Each row has a name. Each piece below is followed by the name of the row it came from, unless a question asks for something else. Each question is about the rows just above it. Places in a row count from 0.

M: [  0  44   1  92 -51 -38]
Y: [  43  -94  -17  -49   30 -100]
G: [ 43 -94 -17 -49  30 -60]
C: [ 89 -38 -51  44  92   1]
N: [ 45 -38 -51  44  92   1]
A: [ 19  66 115 -16   6   9]
Is [ 92 -51 -38] printed in one of the named rows, side by side and in this order?
yes
Number of entries in [ 43 -94 -17 -49  30 -60]:
6
Is [-94 -17 -49] printed in one of the named rows, side by side and in this order?
yes
Put [-51  44  92   1  45 -38] back in order: which row is it?
N
q: [ 45 -38 -51  44  92   1]
N
Count the entries of [ 43 -94 -17 -49  30]:
5
Places of [44] in row N:
3

P: [  67  -37   43   31  -41 -101  -24   57  -37   20  -23   72]
E: [ -7   1  -8 -32  -3 -14  47 -41  14  24  27   7]
W: [ -6   0  -7 -28  -3 -13  41 -36  12  17  24   6]
F: [ 40   0  -7 -27  -3  18  40 -36  18  18  24   6]
Z: [ -8   1 -11 -43  -4 -19  65 -54  18  32  37  10]
H: [  79  -42   50   38  -47 -117  -32   69  -44   25  -29   82]
U: [ -3  -1  -3 -21  -4 -15  31 -28   8  14  18   8]
Q: [ -8   2 -11 -43  -4 -19  65 -54  18  32  37  10]
T: [ -7   1  -8 -32  -3  19  47 -41  14  24  27   7]
B: [ -7   1  -8 -31  -3 -14  47 -41  14  24  27   7]
R: [ -6   0  -6 -26  -3 -13  39 -35  11  19  22   6]
L: [ 47  -3 -41  27 -31 -14   1   7  -6  24  14  -8]
Which row holds these entries in another order? [-41 -31 -14  -8  -7  -3   1   7  14  24  27  47]
B
Every place of [18] in F:
5 8 9

J: [-31 -24 -32 -32 -26 -29 -24 -31 -26 -28 -25 -27 -25 -31 -28 -29 -24 -32
 -31 -28]
S: [-17 -18 -14 -19 -19 -14 -16 -18 -15 -14 -17 -17 -17 -17 -15 -15 -19 -15
 -19 -16]
D: [-17 -18 -17 -18 -19 -17 -17 -15 -18 -19 -15 -14 -14 -16 -14 -19 -16 -15
 -19 -15]
Which row holds these entries in another order? [-28 -31 -32 -24 -29 -28 -31 -25 -27 -25 -28 -26 -31 -24 -29 -26 -32 -32
 -24 -31]
J
Does one of the named rows hold [-29 -24] side by side, in this order?
yes
Put [-16 -19 -15 -19 -15 -15 -17 -17 -17 -17 -14 -15 -18 -16 -14 -19 -19 -14
 -18 -17] back in order: which row is it?
S
Which row holds these entries in another order? [-15 -19 -15 -16 -19 -14 -16 -14 -14 -15 -19 -18 -15 -17 -17 -19 -18 -17
 -18 -17]
D

mami: [ 39 -17  69  -4  76  14 -20  -4]
bemov: [  5  16 -73  32  -5  89 -48 115]
Los: [-58 -10 -74   9 -29 -51   7 -10]
lub: [-18  60 -38 -11 -21 -22  -6  -8]
dazu: [-25  18  22 -29  80  -1 -29 -35]
Lige: [  3   0  19  10 -31  33  35 -32]
Dekop: [ -8  68  -9  22  -3  53 -53  43]
benuf: [  0  19 -32  10  33 -31  36   3]
zev: [ 21  82   0 -24 -60 -19  -2  28]
Petiv: [ 35 -16 -51  15  59  -8   1 -64]
Vidu: [-48 -38  50 -30  25 -62  40  50]
Put [  3  36 -31  33  10 -32  19   0] back in order: which row is it?
benuf
Is [ 10  33 -31  36   3] printed in one of the named rows, side by side and in this order?
yes
Which row holds these entries in another order? [-32 -31   0   3  10  19  33  36]
benuf
Among the named rows, does one hold [  0  19  10 -31] next to each other, in this order?
yes
Among the named rows, does one hold [-74   9 -29 -51] next to each other, in this order?
yes
Number of entries in [ 3  0 19]:
3
Count the entries of [-48 -38  50 -30]:
4

gon: [101 -26  23  10  21]
vubid: [ 86 -17 -61 -61 -61]
Zizab: [ 22  44  60  -1 -84]
Mudol: [-18 -13 -48   2  33]
bara: [ 85 -29  85  85 -10]
Places of [-61] in row vubid:
2 3 4
Count the entries of [ 86 -17 -61 -61]:
4
Every place of [33] in Mudol:
4
q: [ 22  44  60  -1 -84]
Zizab
Every place of [85] in bara:
0 2 3

masi: [-12 -28  29  -5 -64  14 -30 -26  39   4  36  21  14  24  41   0 -27 -56
  42 -21  13  39  16 -21  31   9  21  27  23 -11 -47  -5  -4  18 -13 -91
 -30   1  -6 -14 -33   0  35 -62   9  39  35 -23 -30 -45]
sata: [-12 -28  29  -5 -64  14   8  -5  39   4  36  21  14  -5  41   0 -27 -56
  42 -21  13  39  16 -21  31   9  21  27  23   4 -47  -5  -5  18 -13 -91
 -30   1  28  30  -2   2 -25 -26 -74  18  35  32 -11 -11]
beloz: [-21  47  27  21  29  54  40   8 -12 -50 -27 -10   4 -37 -15 -27  29 -15
  -7  54  -1   1 -14   6  29  36 -28 -10   2  16  25 -27  -3 -43  10 -36
  46 -34  29  50  41  -8  67 -81 -11  25 -27  -9  -9  32]
Fes: [  9 -21 -16  29 -16  -6   5 -17  25  18   5 -18  15 -29  47  17 -51 -16
  16 -73 -59  34  15   6  -7 -53 -34  25 -14  15 -23  29  21  -1  21 -38
 -12  13  52 -24 -83   5 -15  -9  26  48  15 -13  11 -19]
At which places does masi hold [-30]?
6 36 48
[ -9  36   8 -10 -15  67 -14 -37 -21  -9 -11  29 -43   1 -15  32 -50  50
 -12  25  29  10 -27  16  -3  25  40 -27  29   6 -27 -36  21  27  -1 -34
 -10 -81 -28  41  -7 -27  47   2  46  29  54   4  -8  54] is which row reordered?
beloz
Every place of [-27] in beloz:
10 15 31 46
Does one of the named rows hold [-21  31] side by side, in this order?
yes
At which places does sata hold [-5]?
3 7 13 31 32

Kamir: [ 63  53  17 -13 -22 -84   3 -14]
zib: [ 49 -20 -73 -23  -7  65  50 -14]
gedo: [ 49 -38  -5  53  -2  89  26  44]
riti: [-36 -38  63  44   3  65 -21  58]
sado: [-22 -93  40 -23  18  65   3  58]
ded: [-36 -20  85 -13  13 -34 -57   1]
gebu: [ 35 -38  17 -23  -2  89  14  44]
Bubot: [ 49 -38  -5 -23  -2  89  26  44]
Nale: [ -8  35 -73  15  -7  89  26 -42]
mekes: [ 21  72 -50  -4 -12 -59  14 -57]
buve: [ 63  72  63  -4 -27 -34 -33  15]
rubo: [  7  -1 -95   6  -2  15  62 -28]
How many entries does [ 63  72  63  -4 -27] have?
5
Is [ 14  89  -2 -23  17] printed in one of the named rows, side by side and in this order?
no

